Each row is where one point has got to under a steady rotation. How many ticks took it there?
The counts run from 0 to 150.
[116 182 118  98 119 125 113 135 138 150 100 154 144 165 133 122  61 129
 127 135  95 186 145  90 137 101 116  85  99 134 113 167 160  98 138 127
 117  95 127 132 124 153 120 155 102 131 143 123 107 165 152  82 140 136
 148 104  81 179 138 148  87 136 119 119 115 156 112 153  89 111  87 108
  96  93 110 132 129 154 136 102 116  72  89 156 123 128 108  86 127] => 29
[156 151 153  93 121 137 150 149 184 155  69 171  96 110 134 121 135 122
  80 156 115 164 124 107 150 148 135  73 100 116  81 159 149  91 121 131
 156  88 125 150 123  96 101 155 126 181 116  93 116 134 111 126 118  73
 134  92  80 144 144 141 131 122 111 114 106 129 137 100 129  96 125 122
 146 109 151 110 133 145 157 127 121 167  78 134 158 165 141 140 156] => 103
[149 165 154  98 130 123 119 112 141 150  43 153 125 102 160 130 101 118
 113 167 136 154 174 109 159 122 123 111  61 131  86 145 155  85 130 102
 128  80 142 133 105 153 111 122 139 168 108 122 122 176 114  84 118 138
 172 124  79 163 127 130 132 115 123 100 108 166 149 145 131 101 118  79
  99  90 113  83 134 128 137 119 142 143  89 166 138 132 128 117 167] => 127
[104 178 101 115 125 176 119 176 155 188 117  88 124 158 112 124  76 118
 117 128 124 196 110 126 128 118 135 131  96 113 136 140 146 113 171 103
 136 126 117 124 102 130  96 155 131 124 152 128  95 160 183  98 125 118
 165 128 112 163 107 141 119 155 131 129 111 121  99 135 142 108  61 122
 110  91 126 161 141 143 147 121  80  95 109 148 128 109 116 140 105] => 49
[177 129 106 117 112 188 156 185 142 186  82 115  80  94 157 145 148 109
 110 148 164 152 107 158 146  88 134 117 127  66  89 127 110 104 153 121
 132 144 171 139 110 121 132 131 135 162 146 122 122 128 121  79 111 104
 175 108 122 129  97 108 105 118 120  90 104 119 125 122 132 109  89  76
 129  93 111 106 129  93 129 145  86 159  99 141 169 144 121 162 145] => 82
[119 167 161 109 133 146 123 160 187 156  77 148 134 154 112 113  87  96
 116 149 106 201 144 104 121 109 115 105  81 127 132 141 168  99 154 105
 121 101 137 130  88 137 105 133 106 143 134 130 112 169 160 119 150 130
 157 139  67 151 147 166 106 173 123 141 111 152 136 178 134 114 126 115
  96  75 117 132 132 183 138 112 123 130 105 185 113 139 105 100 100] => 141
[168 114 163 117 143 179 150 175 166 158  59 129  93 102 139 125 132  85
  94 157 156 161 130 138 154 125 153 121  90  86 110 138 154  94 145  93
 120 144 153 132 108 102 110 125 131 149 120 113 122 186 111 136 141  81
 160 104 105 116 133 136 128 129 137 125  77 122 139 134 165 101 127 119
 130 103 112  86 134 144 144 122 118 205 120 164 136 132 150 138 131] => 105
[137 134 147  96 110 126 131 152 156 112  67 171  99 141 108 110 107 105
  68 155  97 166 119  96 125 132 125  77  99 115  86 154 167  91 130 126
 133  91 146 174 147 123 127 161  82 165 134 121 125 141 114 108 136  79
 126  91  80 159 153 153  89 126 113 115 102 159 133 156 123  85 120 127
 154 112 158 101 143 180 131 116 117 143 108 172 141 162 116 122 132] => 121
[142 151 143 109 149 186 131 199 173 174 110 151 112 159 127  90  83 127
 110 154 117 165 153 156 145 106 112 106  92  65  90 121 146  87 182 154
 120 126 127 112 110 102  96 151 124 162 120 123 102 110 120 107 119  88
 190 110  60 125 150 119 103 128 145 136 100 162 104 132 114 110  89  95
 119  97 103 127 177 170 129 114 110 146 103 134 126 132 120 130 113] => 95
[155 168 114 120 103 164 145 157 167 164  79 107 106 130 118 162 116 123
  94 126 103 213  74  99 128  98 119  81 141 115 122 158 136 116 160 118
 152 139 162 173 143 135 141 158  87 121 172 115 116 143 158  95 134 105
 121 102 131 162 108 171 105 141 100  94 114  96 128 158  93 113  87 120
 130 100 120 131  97 115 142 150  64 115 127 145 158 127 114 155  98] => 55
[140 177 130  97 115 150 134 176 163 146 146 136 101 138 123  98  96 113
 136  87  99 190 108 121 114  92 123 103 117  99  97 169 151 106 161 149
 139 121 129 109 116 160 115 154  94 107 120  80 144 131 151 110 146 134
 138 121  76 138 121 164  50 148 114 122 103  94 120 144  82 120  79 109
  89  98  91 184 107 131 132 125  85 111 104 156 130 184 123 111 119] => 52
[137 128 133  97 124 163 141 186 182 165  37 143 119 120 161 106 145 104
 133 152 127 155 133 124 137 115 141  88  66  92  88 133 108  91 175 117
 139 115 154 147 129 122 119 161 112 154 123 114 120 147 110 106 115 102
 179 135  82 122 130 165  89 142 120 149 104 128 140 125  81 106 104 101
 116 109 118 133 124 142 133 128 136 176  75 143 154 185 102 143 115] => 99
[141 163 149  99 105 123 140 161 137 128  77 169  95 114 129 136  84 110
 117 124 162 185 106  96 131 130 110 149 153 123 113 152 155 105 147 112
 143  98 104  86 108 173 121 123 142 162 124  70 157 189 142  95 133 155
 105 110  77 167 112 130 109 156 112  70 112 138 158 155 143 107 107 144
 131  98 165 118 111 129 143 139  74 145  85 186 155 169 117 136 146] => 149
[145 163 126 126 137 178 138 177 163 148 151 131  85 152 126 109 106 127
 100 106 106 185 108 164 116  99 177 112 123  83  93 172 170  99 189 139
 129 164 113 125 147 143 124 156 122 138 105  66 138 142 120 114 140 133
 143  95  81 129 110 127  72 149 125 125  87 113 102 150  79  98  96 126
 121 149  96 161 122 123 142 152  81 129 122 121 101 178 149 112 119] => 70
[138 161 129  93 125 127 123 133 144 143  60 167 154 129 133 134  85 105
 118 163 113 166 172  86 144 110 111  82  79 115 105 140 161  86 128 117
 134  67 145 147 101 149 104 154 103 140 154 132 103 164 140 100 115 113
 166 129  78 167 151 149 109 116 116 108 123 149 145 174 122 108 122  75
 109  91 122 120 138 172 134 103 136 119  94 189 127 118 118 108 113] => 11
[ 93 195 160 117 141 136 118 121 158 135 108 138 148 136 124 122  92  95
 100 127 102 199 141 114 141 128 156 121 101 148 135 175 196 101 157 105
 107 117  97 111 139 160 122 146 131 119 115  95 109 204 151 122 144 144
 125  98  69 150 134 153 111 161 123 111  75 142 122 154 120  95 120 147
  98 103 137 128 139 154 144 106 106 108 120 160  96 142 167  84 114] => 24
[ 92 148 142 107 123 134 139 114 140 131  67 149 118 133 129 123  91  83
  99 121 115 163 122 109 128 114 189 110  75 126 109 165 151  76 165 104
 112 121 113 141 150 164 135 150 128 141 105  88 123 220 114 106 120 135
 130 102  95 166 110 167 115 156 134 121  63 133 111 184  92 115 110 166
 117 128 142 107 120 148 146 110 107 117 136 177 112 158 129 106 138] => 135
[157 191 137 125 115 140 152 145 159 207  93 119 118  86 153 137 134 125
 148 121 113 193 139 141 149  95 148 133 102 114 121 155 146 106 161  90
 135 125 136 106  91 133  94 133 151 150 131  84 130 163 135 105 130 147
 173 118 103 128  94 131 112 161 127  93 110 122 153 147 113  86  90  83
  77 110  78 138 101  88 143 168  97 126  86 136 152 139 150 146 130] => 62
[170 192 143 105  96 122 109 147 195 180  85 124 115 102 157 148 141 141
 132 127 122 205 106 113 169 114 118 117 120 123 133 158 159 115 139 107
 141 121 133 125 111 127  92 130 148 169 108  66 138 171 133 124 143 131
 132 100  96 142  89 132  95 150 114 100 113 137 147 140  98  71 113  91
  78 110  96 132  96  93 147 170  76 152 101 115 127 153 160 160 132] => 61
[131 175 128  77 121 135 113 141 128 162  60 140 136 121 133 132  97 103
 115 152 136 189 159 102 140 105 112 110  91 133  87 139 147  99 129  86
 145  75 155 143  73 152 111 145 116 162 145 137 102 165 158  90 125 140
 166 138  89 167 117 150 135 152 105  99 112 139 147 145 125 128  86  99
 102  79 118 123 128 140 128 124 126 127  91 179 138 107 117 125 126] => 146
[113 173 104 109 137 195 127 187 150 165 131 109  94 150 105 132  77 107
  99 125 137 207  90 124 124 114 103 142 142 105 132 154 141 126 189 117
 143 145 137 126 136 118 116 158 119 128 154 101 104 166 171 100 134 139
 128 103 103 162 113 136 109 179 119 106  91 131  99 149 131 119  59 147
 122 102 124 134 141 134 146 154  53 116 130 160 116 131 111 150  99] => 50
[146 160 149  98 124 123 113 159 133 125  72 170 107 101 148 130  79 106
 142 144 145 172 174 110 158 108  97 128 123 117 103 145 149 102 160 130
 127  99 124  82  89 162 121 148 132 147 132  83 152 169 121 109 130 140
 138 118  53 156 132 124  97 150 126  98 104 144 152 154 148 103 122  96
 114  90 128 107 130 142 141 118 105 163  75 178 149 165 139 108 135] => 15
[101 133 128  88 118 171 110 143 141 139  47 141 116 160 128  93  95  96
  90 124  93 174 111 104 125 119 159 101  68  94  86 144 136 106 166 127
 111 150 139 178 169 124 137 158 120 149 121  89 103 164  92 129 136 107
 130 101  89 140 133 157  93 133 134 138  74 144 123 171  91 100  92 155
 132 112 150 102 138 177 147 127 120 144 149 164 111 177 107 126 117] => 116
[178 132 173 111 117 149 144 136 156 127  75 169  67 102 152 125 130 112
 102 151 141 139 141 134 133 100 156 126 105  86  90 153 155  83 162 121
 110 132 128 130 133 140 132 142 156 177  91  85 136 164  52  96 133 111
 131  91  68 103 133 122 111 101 138 100  89 151 136 159 117 103 143 123
 129 112 107  80 126 127 118 140 112 167 128 142 132 171 167 113 165] => 107
[147 137 167 105 143 154 141 166 184 156  44 177 111 125 124 131 125  77
 101 156 149 181 143 121 142 114 115 108  87 111 102 135 150 107 140  94
 129 103 166 132  80 129 105 146 105 147 125 139 106 165 139 123 150  94
 161 119  86 132 136 147 129 162 134 130 104 118 155 163 157 102 132 118
 108  75 118 115 150 156 132 110 143 188 107 195 148 134 124 147  99] => 123
[132 143 143 135 145 190 151 145 145 178  88  83 112 138 145 134 114 105
  87 163 100 158 136 146 125 103 182  79  62  89 110 150 149  71 166 105
 110 152 154 168 129 108 121 161 177 163 115 139  73 150 111 113 101  96
 174 112 113 130 113 118 135  86 129 131  76 129  88 131 104 116  88 108
 126 109 107 106 141 134 123 139 107 119 125 130 120  95 143 135 129] => 91
[135 155 107 121 130 179 128 150 119 184 113  98 101 121 139 140  91 115
 113 115 128 185 107 133 128  85 154 146 132  89 151 158 130 104 170  98
 106 148 150  86 115 161 120 132 155 113 137 122 114 194 135  89 111 158
 143  99 113 148  98 121 103 122 139  83  97 141  95 172 114 114  84 112
 107  89  93 108 143  91 127 143  69 102 130 152 119 112 130 129 119] => 45
[156 179 141 120 120 130 173 184 206 164 113 145 100 107 133 141 122 139
 134 151 122 193 117 118 146 101 112 103 126 109 118 150 173 103 149 114
 160  97 140 110 100 157 100 131 104 146 144 112 135 144 160  87 120 127
 147 119  96 139 117 158  93 151 109  92 144 110 146 119 100 117  93 112
 105  89  94 171 119 125 128 135 111 110  65 153 167 148 138 137 126] => 57
[135 175 132  81 110 143  93 136 122 153  66 121 117 122 124 142 114  94
  92 123 132 180 137 105 135  97 121 121 131 104  77 137 138 114 131 103
 147  98 166 123  83 153 131 141 105 147 143 134 114 134 177  75 139 121
 174 134 103 183 102 166  98 154 105  83  87 103 147 178 146 125  89  67
  80  95 105 129 119 117 129 134 101 144 131 207 139 104 130 125 116] => 35
[116 138 125 112 141 178 132 145 115 132 102 143  87 167  94 116  67  92
  77 151 119 167 130 109 104  97 142 125 115  77 108 154 155  92 142 113
  92 111 155 153 115 155 145 165 107 133 139 140 110 165 137  67 118 117
 128 102  98 162 155 143 112 118 125 104  84 148  64 169 131 146 113 126
 132  77 139 110 162 175 127  90 102 111 137 196 129 110 100 105 121] => 138
[134 152 102 123 126 208 151 158 172 183 113  94 102 148 122 136 131 116
  83 157 102 195  77 132 130 108 150  81  95  70 128 147 144  96 158 125
 127 164 163 185 135 111 126 171 105 146 143 137  97 132 137 103 118  86
 145 103 131 138 125 140 107 127 120 111 103 106 108 139  86 119  89 107
 121 104 102 128 142 121 130 159  79 117 137 131 138 112 111 141 117] => 73
[149 162 109 109 116 187 120 167 155 180  96 103 110 130  95 145 121 100
  95 132  98 204  95 101 130  95 134  97 104  82 115 140 148 109 130 110
 139 123 158 160 127 144 141 144 107 133 157 138 104 110 184  99 134 103
 148 115 122 161 103 168  99 124 112  97  95  83 127 159 107 131  91  80
 101  90  88 158 122 115 127 150  76 125 140 151 139 102 124 135 104] => 54
[133 138 130 142 138 192 163 152 163 170  93  97 102 151 133 121 115 116
  95 169 107 162  93 125 133 124 158  91  80  91 129 154 154  82 177 121
 102 179 156 171 159  89 118 157 154 147 115 123  82 166  92 118 117  94
 136  78 111 134 128 135 129 122 141 116  91 139  76 135  87 105  88 142
 143 100 135 108 152 139 138 140  99 118 145 109 132 133 120 135 131] => 92
[141 187 138 131 126 138 168 161 147 147 113 125  79  86 128 153  91 109
 112 149 129 181 130 123 145  84 130 137 124 100 112 157 181  85 138  96
 146  83 134  90  80 173 102 109 105 133 128 123 133 178 166  89 117 144
 141 123 106 171 131 142 113 142 116  78 105 106 146 127 164 126 102 103
 112  93  93 137 118 103 139 124 107 104  86 166 158 145 150 121 145] => 39
[154 168 132 134 111 156 168 183 224 161 107 153  87 150 145 111 116 158
 119 145  96 185  97 135 127 105 125  97 108 111 111 154 159  91 185 129
 143 125 142 149 130 114 102 174  94 141 136 115 119 141 122 119 124  86
 140 112 104 133 129 150  96 143 128 124 139 133 125 112  70 103  93 133
 120  99  93 161 122 144 134 150  92 113  69 114 156 170 116 152 135] => 75
[169 128 124 120 116 171 153 180 169 197  58 130  99  92 166 127 148 116
 128 149 151 170 128 141 158 103 151 119  94  86  96 116 106 102 171 116
 147 128 156 129  99 123 102 144 139 163 139 113 124 150 117 121 116 115
 203 125  98 122 118 138 118 140 138 118 113 114 154 108 101 119  80  75
 111  85  77 132 124  96 127 148 115 176  84 125 165 143 130 165 117] => 81
[178 137 167 111 121 158 124 139 148 111  51 174  83 108 137 126 114 103
 100 150 134 171 122  99 121  99 116 130 123  85 112 138 147 105 153 123
  98 138 154 131 115 140 146 145 128 162 134 110 154 181  80  98 145 123
 123  95  92 135 128 143  93 114 119  78  98 153 150 189 123 110 126 129
 126  98 116  71 127 132 119 135 109 170 123 192 133 158 123 120 132] => 125
[117 157 137 128 126 185 123 144 136 165  95 122 113 132 104 135  77  81
 125 137 122 194 135 114 135  99 147 135 116  94 145 142 159 110 186  98
  97 148 159 108 110 169 118 141 106 108 138 138 106 207 140  98 135 150
 152 102  93 144 130 140 112 153 133 114  92 114 105 194 126 123 101 124
 101  59  98 116 154 139 124 121 119 113 138 194  98 103 108 104 111] => 26
[148 151 109 134 124 173 153 169 147 198  95  90  97  89 145 132 122 110
 136 125 160 191 124 152 150  92 150 145 106  83 127 135 131 101 185  85
 114 142 152 112 111 138 109 122 170 146 133 115 121 163 129  97 107 148
 176 118 119 141  87 116 123 135 121  82 110 123 116 138 125 125  75  82
 110  92  76 126 119  77 137 155  80 127  95 131 143 130 145 146 137] => 63
